(in the rows, 128 means zero)
which system made each run
trace 1, ropub (8 x 26)
[[164 134 141 167 129 154 160  97 116 137  82 101 163 123 173 178 104 198
  161 177 124 132  71 125 127 146]
 [166 171  80 180 106 133 103  74 153 189 152 140 107 116 114 150 110 186
  128 135 129 127 101  95 166 145]
 [118 170 104 123 124 165 129  92 116 139 152 140 118  88  34 134  45  90
  132 121 121 110 127  93 145 117]
 [158 164 125  52 143 168 124 199 167 129 118 124 146 111  97 162  75  86
  166 140 114 133 122 154 145 114]
 [163 167 108 110 152 100 158 205 181 167 142 103  91 183 125 132 143 105
   92  99 140 141 159 129 142 108]
 [106 103 143 161 159  92 182 154 143  80 142 104  71 121 123 124 118  71
   86 119  90 150 150  82  94 105]
 [119  51 144 118 103 131  79 172 163 101 138 119 122  83 164 130 180  97
  145 173 100 172 133 132 100 123]
 [109  89 138 131  93 131 102 117  96 182 143  85 135 169 132  96 211 127
   97 145 197 135 155 121 109 105]]
trace 2, Guko (8 x 26)
[[124 104  89 152 121 125 156 147 138 144 131  72 113 137 112 126  93 134
   99 115 129 129 153 112 133 135]
 [122  88  97 153 112 128 133 131 145 114 125  79 105 111 126 142 113 125
  140 163 135 117 131  90 124 120]
 [142 124 111 123 111 140 101 131 149 147 131 105 115 127 125 147 149 124
  158 174 163 117 118 101 134 103]
 [138 159 153 118 135 144 132 116 117 148 133 122 124 141 107 144 145 101
  136 160 160 125 114  97 115  88]
 [146 159 175 125 150 140 141 131 132 125 125 147 129 115 135 153 136 107
  134 156 107 155  99 114 107 106]
 [152 158 149 131 132 135 114 132 144 163 151 159 123 116 130 134 140 126
  108 119  98 174 121 136 125 133]
 [114 128 140 139 121 145 134 118 104 153 150 128 133 109  97 112 108 116
   84 103 104 163 144 132 117 137]
 [123  91 123 139 116 153 136 141 123 129 119  96 150  99 126 132  90 139
  119 128  97 154 131 145 123 154]]
trace 3, puru (8 x 26)
[[143 169  99 156 126  94  97  90 151 126 154 210 101 112 132 122 121 163
  131  86  89 115 112 133 162 157]
 [ 96 140  93 108 110 122  99  99  99 146 157 161 129 133  69  80 110 116
  102  67 143 101 164 147 154 143]
 [111 134 115  67 141 141 150 165 111  99  97 123 167 145 104 116  71 116
  142  88 135  86 149 181 145 142]
 [155 138 103 110 153  86 150 197 180 112 108 119 114 173 172 132 135 147
  128  96 123 108 144 161 150 140]
 [ 99 101 108 152 141  59 143 129 138  79 135 132  77 157 150  99 166 114
  113 105 142  90 153 101 123 113]
 [ 89  73 128 103 115 112  88 123 121  55 118 155 131  99 145 111 153 106
  173 149 133  95 130 135 116 123]
 [135 109 130  94 100 124  72 135 126 151 117 142 158 154 170 118 200 159
  156 145 169 116 126 167 138 132]
 [118 150 164 149 143 108 158  73  74 130 104 144 149 179 156 115 170 161
  118 125 167  97 111 129 118 122]]
trace 4, tul (8 x 26)
[[130 119  90 109 101 136 101 128 117 161 112 125 171 154 139 110 126 187
  132  95 153 106 143 188 162 170]
 [110 143  94 156 138 112 185  96  95 124 114  95 121 169  98 113  78 147
  106  91 157  72 146 111 143 134]
 [140 127  91 137 147 100 147 141 170  58 102 135 104 113 152 155  82 139
  178 136 104  81 106 114 150 136]
 [137 139  79 110 106  87  64 136 171 143 151 165  95 145 134 109 179 133
  148 113 158  94 141 128 162 123]
 [ 87 146 148  94 149 110 142 115  89  93 133 146 115 158  87  98 142  68
  123 110 168  85 148 112 115  88]
 [146 142 170  89 168 111 152 177 147  72  86 155 147 143 186 155 143 124
  165 142 109 123 100 164 117 122]
 [141 132 137 151 125  80 108 125 138 165 147 156 112 173 179 100 219 164
   88  97 135 149 138 147 130 141]
 [ 61  85 161 160 133 111 159  74  59  75 127 137 129 118 115  89 127 107
   95 105 114 119 144 115  92 130]]
trace 5, buze (8 x 26)
[[135 103 169 171 147 161 198 144 121 121 108  68 134  95 139 163  79 119
  101 161  75 188 112 105  87 128]
 [149  79 100 166  90 161  96 147 176 162 148  87 112  60 133 156 112 139
  126 169  83 191 121 109 126 147]
 [113  93  89 138  79 179 109 114 112 188 148  52 132 110  64 121  99 117
  113 154 166 135 154  93 132 117]
 [133 127 131  97 132 188 158 148 121 115  96  63 156 106  90 169  59  94
  172 190 148 111 108 108 119  99]
 [198 172 120 123 137 157 130 174 195 178 129  93 112 128 135 191 122 128
  149 181 131 156  98 102 140 102]
 [137 157 139 153 135 137 148 122 137 175 172  89  76 132  76 138 137  72
   84 153 144 159 137  51 108  76]
 [114 116 172  83 136 173 121 164 133 104 142 121 127  73  89 145 112  34
  139 168 100 171 130 116  93  91]
 [165 128 145  83 113 169 104 208 158 202 138  90 155 132 135 141 156 115
  107 141 126 199 145 168 121 125]]
trace 6, lamiv (8 x 26)
[[155 139 188 100 144 133 101 162 166 116 132 150 115 111 166 163 200  84
  161 198 121 170  95 112  96  84]
 [140 141 196 121 124 139  98 133 119 190 161 148 129 138 139 114 222 103
   85 143 130 204 128 135  94 103]
 [109 130 215 154 140 163 164  86  54 148 126 126 164 119 123 118 142 117
   76 133 106 189 115 130  75 125]
 [144 118 155 157 110 180 134 101  97 168 108 120 191  92 148 144  93 193
  116 137  85 181  99 170 123 179]
 [130 120  77 189  88 145 122  73 109 200 151 104 133 115  94 114  86 192
   79  92 120 141 142 123 155 173]
 [101 118  82 156 111 156 152  74  97 108 121  98 129  90  62 133  21 129
  146 131 133  81 127  91 146 136]
 [160 141  54  88 112 161 103 166 176 134 110  99 137 112  97 166  57 141
  191 148 148  83 121 133 180 134]
 [152 169  66 109 137 105 134 176 188 158 161 101  62 166  79 133 117  87
  115 111 164  98 160  84 160  87]]
trace 7, Guko (8 x 26)
[[161 124  59 103 132 122 147 191 179 118  85  62 130 168 151 162  88 161
  175 144 167  68 127 137 169 130]
 [138 165  88 148 154  78 162 121 159 114 138 111  57 180 113 135 140 104
  131 133 182  65 132  50 141  76]
 [110 118 157 111 146 107 105 127 149  51 138 162  81  92 129 143 166  51
  176 185 126 114 106  72  99  72]
 [156 153 170  56 128 135  63 179 160 157 148 177 135 134 146 128 219  88
  149 148 141 164 126 161 121  99]
 [114 162 206 115 155 128 164 130  77 167 142 134 144 178 118  94 180  93
   51  92 138 171 150 147  88 108]
 [112  79 189 176 143 122 165 121 107  90 109 133 146  94 189 129 135 149
   96 123  49 190 111 151  85 161]
 [145  96  89 170  78 122  73 104 141 188 147 142 145 116 166 109 155 217
  105 101 107 158 133 171 156 191]
 [ 82 106 100 159  93 151 139  42  45 153 127  98 159 135  69  89  83 158
  102 102 167  85 148 118 138 150]]
trace 8, puru (8 x 26)
[[123 127 145 125 136 117 126 152 137 142 155 140 109 126 118 111 146  96
   85  99  99 167 153 134 116 124]
 [ 99  80 142 124 124 138 144 150 108 116 127  96 139 118 118 109 120 103
   99 119 114 150 155 139 104 130]
 [129  78 123 135 119 140 136 158 138 121 106  82 147 118 156 140 122 143
  132 150 116 144 131 142 120 142]
 [138 104 109 171 115 120 135 114 137 142 123  91 115 136 155 140 143 161
  127 152 142 126 121  98 130 129]
 [124 127 119 158 118 136 124  79 116 114 127 126 117 107 118 142 117 135
  152 161 138 107 103  85 125 117]
 [148 158 124 114 116 153  92 112 138 150 135 153 133 105 110 148 121 130
  159 151 133 127 106 122 144 122]
 [145 182 138 113 133 142 130 122 118 177 142 138 130 149  96 130 127 118
  111 118 148 134 127 125 135 113]
 [127 164 156 115 159 134 166 134 118 115 126 142 130 127 107 134  94  97
  112 109 106 138 126 128 120 121]]
trace 9, ropub (8 x 26)
[[113 112 121 120 154 114 182 165 132  87 107  79 113 152 122 132 100  94
  126 127 141  98 145 111 119 106]
 [143 102 126 133 137  99 122 163 178  90 117 124  99 123 179 150 163 121
  160 166 120 129 113 111 120 112]
 [116 115 122 146 108  99  93 106 132 143 162 138  89 142 130 105 200 113
  115 138 159 126 142  92 122 103]
 [ 92 120 182 122 133 141 131  88  72  99 126 146 141 115 111 114 148  89
  132 151 141 126 120 113  92 103]
 [150 142 175 106 127 151 105 129 118 144 111 156 175 128 167 143 169 151
  149 152 123 154  98 170 118 139]
 [138 164 131 159 125 121 141  92 102 189 139 137 135 160 129 110 147 173
   79  90 135 139 133 138 138 148]
 [107 124 134 159 133 145 162  91  97 101 118 135 145  89 107 131  55 136
  117 111  78 134 119 131 121 158]
 [151 112  86 104 102 154  87 162 165 148 122 121 154  99 135 143  97 159
  157 129 109 136 128 169 160 162]]
trace 10, tul (8 x 26)
[[151 146 116 122 127 135 102 154 166 154 151 174 130  93 123 125  98 136
  105  84  56 176 136 171 148 168]
 [105 103  94 110 111 137 127 162 122 158 154 101 129 131  79  88  95 106
   71  67 117 144 189 157 138 149]
 [112  81 105 109 135 142 175 191 136  96  98  48 139 133 119 136  68 108
  128 128 125 115 155 139 124 129]
 [157  95  83 141 114 110 130 179 183 139 113  62 104 149 168 151 149 150
  144 164 153 118 133 111 141 119]
 [111 106 116 162 113 109 121  97 127 126 152  98  77 137 113 123 170  97
  126 168 177 106 132  54 113  82]
 [123 132 170 106 135 148 109 109 118  84 114 151 132  94 130 153 145  84
  186 198 135 118  88  98 102  87]
 [168 181 171 105 125 146  86 119 131 182 137 175 151 139 146 142 194 143
  140 153 143 159  95 148 127 113]
 [120 175 183 153 148 137 160  81  77 163 149 157 132 134  98 110 131 112
   66  96 109 167 126 121 104 122]]
trace 11, buze (8 x 26)
[[133 163  86 108 143 139 155 141 150 105 128 108 100 117  58 153  41  84
  154 131 137  83 129  86 150 100]
 [166 169  98  79 151 117 129 209 204 123 138 123  87 135 109 159 107  79
  152 131 127 118 135 119 152  95]
 [135 143 127 105 148  96 143 189 164 145 155 101  79 174 114 121 172  63
   93 119 154 137 166 101 119  79]
 [101  91 184  99 150 114 138 174 127  82 127 115 115 131 145 117 184  49
  119 152 131 151 146 118  78  86]
 [136  88 178 103 116 136  88 170 133 146 125 124 154 129 188 122 221 124
  124 162 129 184 125 165  97 124]
 [113  95 179 164 106 149 132  81  65 179 127  97 164 146 151 108 191 155
   87 149 154 169 127 129  92 129]
 [114 101 179 163 118 176 137  63  70 111 103 130 178  77 142 146 106 153
  143 172 100 155  83 126  97 146]
 [163 148 110 154  97 176  92  91 134 190 133 140 162  84 126 155  92 194
  141 142 102 159  94 147 155 170]]
trace 12, lamiv (8 x 26)
[[120 154 119 210 158  59 175  74 135  91 147 167  59 137 138 120 125 143
   92  94  96 106 120  71 130 128]
 [100  97 129 103 111 133  66 100 128  51 123 200 141  54 134 129 116 116
  199 151  93 105 100 146 131 141]
 [123 124  96  64  94 127  65 157 124 184 137 133 156 175 118  83 182 140
  121  89 187 106 174 191 160 140]
 [102 156 150 144 180  91 226 117  83  94 104 105 112 197 119 113 112 112
   87  87 154  84 144 109 109 106]
 [154 127 142 133 154 111 139 149 168  53  85 168 140  94 204 174 103 165
  188 151  65 124  74 155 133 157]
 [132 110  79 137  88  81  44 126 168 173 183 173  92 133 146  84 207 153
   99  85 131 141 160 146 159 150]
 [ 49 101 163 127 141 111 162  74  42  68 127 127 125 145  83  80 128  72
  109 111 161  84 152 102  92  99]
 [154 124 151  77 138 154 130 166 127  90  53 129 205 133 197 165 115 176
  202 163 128 106  85 201 135 154]]

runs to name
trace 13 (2 x 26)
[[ 94  64 125 126 114 118 126 134 107  99 116  93 134 133 141 106 155 116
  130 141 153 113 149 129 111 121]
 [134 103 135 126 120 119 121 134 127 125 103 109 145 154 175 134 175 158
  150 159 162 111 117 138 123 124]]
 : Guko
trace 14 (2 x 26)
[[ 94  92 122  77 105 107  71 150 113 119 132 177 160 139 146  73 173 137
  121  72 128 119 167 211 139 164]
 [101 104 134 130 131 100 164 115  74 115  87 111 172 193 167  92 147 181
  106  84 160  89 146 179 128 158]]
 : buze
trace 15 (2 x 26)
[[106  76 141  61 133 129 131 215 141  91 108  75 138 148 140 121 160  63
  143 154 156 124 161 144 103  93]
 [151 105 161 135 151 105 161 188 154 133 107  74 118 180 201 143 204 128
  110 160 147 156 130 124  98 101]]
 : lamiv
trace 16 (2 x 26)
[[134 129  94 151 115 104 107 121 151 149 152 145 101 132 129 112 137 152
  107  96 119 130 142 127 149 146]
 [ 87  93 118 126 113 133 123 105  95 109 135 116 128 111  93 105 112 104
  123 123 140 110 148 118 121 125]]
 : Guko
trace 17 (2 x 26)
[[104 123 121 142 142 118 167 110 109  87 116 105 113 132 104 129  94 106
  132 133 144  91 128  91 117 107]
 [155 130 117 103 126 134 107 157 166 110 107 132 138 116 155 157 124 136
  181 163 127 113 104 142 143 129]]
 : lamiv
trace 18 (2 x 26)
[[ 98 130 155 126 146  85 134 123 109  97 137 185 120 139 140  87 156 113
   98  73 102 130 148 156 117 139]
 [ 94  88 149 117 134 112 132 131 100  77 103 151 162 127 162  99 135 141
  130  95 104 120 136 183 117 161]]
 : lamiv
trace 19 (2 x 26)
[[135  93 127 101 122 120 123 189 143 145 113  94 150 164 170 116 167 141
  113 117 140 141 155 177 128 139]
 [113 105 138 186 144  87 178 114 115 113 123  99 100 158 158 117 157 138
   87 123 132 128 136  96 106 122]]
 : lamiv
trace 20 (2 x 26)
[[163 181 109  89 140 151 150 158 132 184 117  79 135 187  93 146 118 121
  133 134 196  96 135 119 150  93]
 [146 172 170 136 184 116 197 145 143  94 117 114  92 142 126 164 116  79
  131 158 122 129 105  74 101  78]]
 : buze
trace 21 (2 x 26)
[[113 171 150 124 121 155  97  62  87 132 151 218 156  75  85 111  90 130
  122  90  80 141 110 154 135 161]
 [138 158 106  93 113 160 115 149 121 194 142 141 170 131  90 107  82 148
   87  55 104 154 156 201 158 176]]
 : puru
trace 22 (2 x 26)
[[127 125 139 190 115 113 133  77 109 181 156 107  96 155 132 116 193 139
   83 144 164 147 131  71 108 104]
 [118 138 180 149 133 167 138  55  74 105 109 146 154  86 119 154 111 124
  163 185 124 127  73  96 100 113]]
 : lamiv
trace 23 (2 x 26)
[[117 143 119 197 135  79 140  72 125 132 160 160  76 135 126 106 146 143
   85  95 110 131 131  88 128 131]
 [ 87  76 131 128  99 141  79  94 108  83 137 158 139  61 116 115 123 111
  156 145 101 130 124 126 116 142]]
 : Guko
trace 24 (2 x 26)
[[157 180 128 168 149  92 126 110 174 129 161 185  68 118 136 143 144 123
  119 121  90 143 107  89 137 117]
 [101 123 140 104 120 121  85 127 128 109 163 188 110  84  98  98 137  75
  118 102  94 147 147 136 119 125]]
 : tul
trace 25 (2 x 26)
[[133 109 158 131 126 140 120 127 122 113 107 133 158 108 167 145 139 147
  151 160 110 148 101 147 113 142]
 [135 126 120 153 104 123 104 105 121 179 145 130 130 143 137 110 168 165
  100 116 142 145 137 135 136 145]]
 : lamiv
trace 26 (2 x 26)
[[117  69  70 163  98  92  89 116 162  90 130 121  92 107 159 126 150 153
  164 155 138  93 127 100 145 135]
 [100 118 109 105 100 128  79  86 100 118 134 139 127 136 104 111 163 112
  165 155 195  73 131 106 135 102]]
 : tul
